a =
[[ -0.5 -11.5   6.7 -36.6  14.8  17.4 -15.7   8.7  43.6  35.0 -22.3   9.4
   12.6   1.7]
 [ 23.3  -4.6  -6.9  -5.8  -4.7  27.1  27.8   9.9  37.8  -3.6  -7.1  50.0
  -35.8  23.0]
 [-10.4 -14.7   1.4 -33.6   5.4  17.1 -26.2   2.1  41.0  33.0 -26.3  12.2
   12.4  -9.0]
 [ 31.5   9.6 -14.2  22.3 -11.5   5.5  36.9  -2.9 -10.9 -36.7  17.7  26.0
  -41.5  28.6]
 [ 28.7  -4.5  -3.4 -32.8  27.1  10.4  11.7  24.5  44.2  29.9 -26.9  17.0
    5.3  25.9]
 [-15.2 -13.5  -4.1  18.9 -41.0  24.0  -2.2 -24.2   9.0 -28.5   0.0  41.8
  -44.9 -13.2]
 [-15.5  -9.4  -2.3  21.4 -41.6  23.0  -1.6 -28.5   1.9 -33.3  10.4  36.8
  -45.7 -12.5]
 [  9.2  16.4  -2.0   5.7   9.7 -32.8  -3.7  -4.6 -42.7  -9.6  23.8 -49.3
   24.7   8.9]
 [  9.2  -7.0  -4.8 -37.8  28.0  -4.7 -18.6  16.9  26.6  40.2 -32.3 -12.1
   32.8   6.5]
 [ 29.9  15.7  -4.2   7.6  17.8 -31.9  20.7  18.4 -32.1  -6.5  12.1 -37.7
   20.1  27.1]
 [  8.9   0.9  -7.9  18.0 -26.2  22.7  16.8 -22.6   1.4 -36.7  18.2  38.8
  -51.7   9.4]
 [-29.9  -3.6   5.2  29.4 -39.8  -7.2 -18.9 -30.0 -34.7 -32.2  20.9 -13.3
  -10.8 -25.6]
 [ 29.8  -3.3  -4.0 -33.8  27.4  14.7  10.3  18.9  44.0  27.0 -23.5  19.0
    0.5  26.7]]
Find the entry just left of the smallest entry.
38.8
Find the entry just right of the largest entry.
-35.8
Find the entry just left of the largest entry.
-7.1
Find the entry just right of 29.8.
-3.3
The minimum: -51.7
Find the entry just right of the smallest entry.
9.4
Find the largest entry.
50.0
The entry just left of 26.0 is 17.7
The entry just right of 5.7 is 9.7
Find the entry just right of 14.8.
17.4

Read these off the row that follows.
1) What is the entry just right of 9.4?
2) What is the entry just right of 15.9?
3) What is the entry just right of the smallest entry?
[2.9, -1.6, -8.0, 18.5, -30.4, 23.7, 9.4, -29.4, 1.1, -38.1, 15.9, 39.1, -52.9, 3.1]
1) -29.4
2) 39.1
3) 3.1

m =
102   43  132  221  147   97
120  104  147  138  145   78
120  114  104  109  137  130
114  127   57  169  112  113
115   76   18  174  139  135
130   74  208  107  108  101
142  215   92  102   76  162
 75   33  107  170  182  122
123  157  108  121  125  120
Rows and columns are numbered from 1.
The entry at row 1, column 3: 132
The entry in the bottom-left corner?
A: 123
The entry in row 1 and column 1?
A: 102
The entry directly above 182: 76
The entry directly above 113 -> 130
The entry at row 1, column 2?
A: 43
The top-right entry?
A: 97
The entry in row 2 and column 1 -> 120
The maximum -> 221
The entry just right of the smallest entry is 174
The entry directly below the largest entry -> 138
The entry in the bottom-right corner?
A: 120
The entry at row 2, column 3?
A: 147
The minimum?
A: 18
The entry at row 3, column 1?
A: 120
The entry in row 3 and column 2?
A: 114
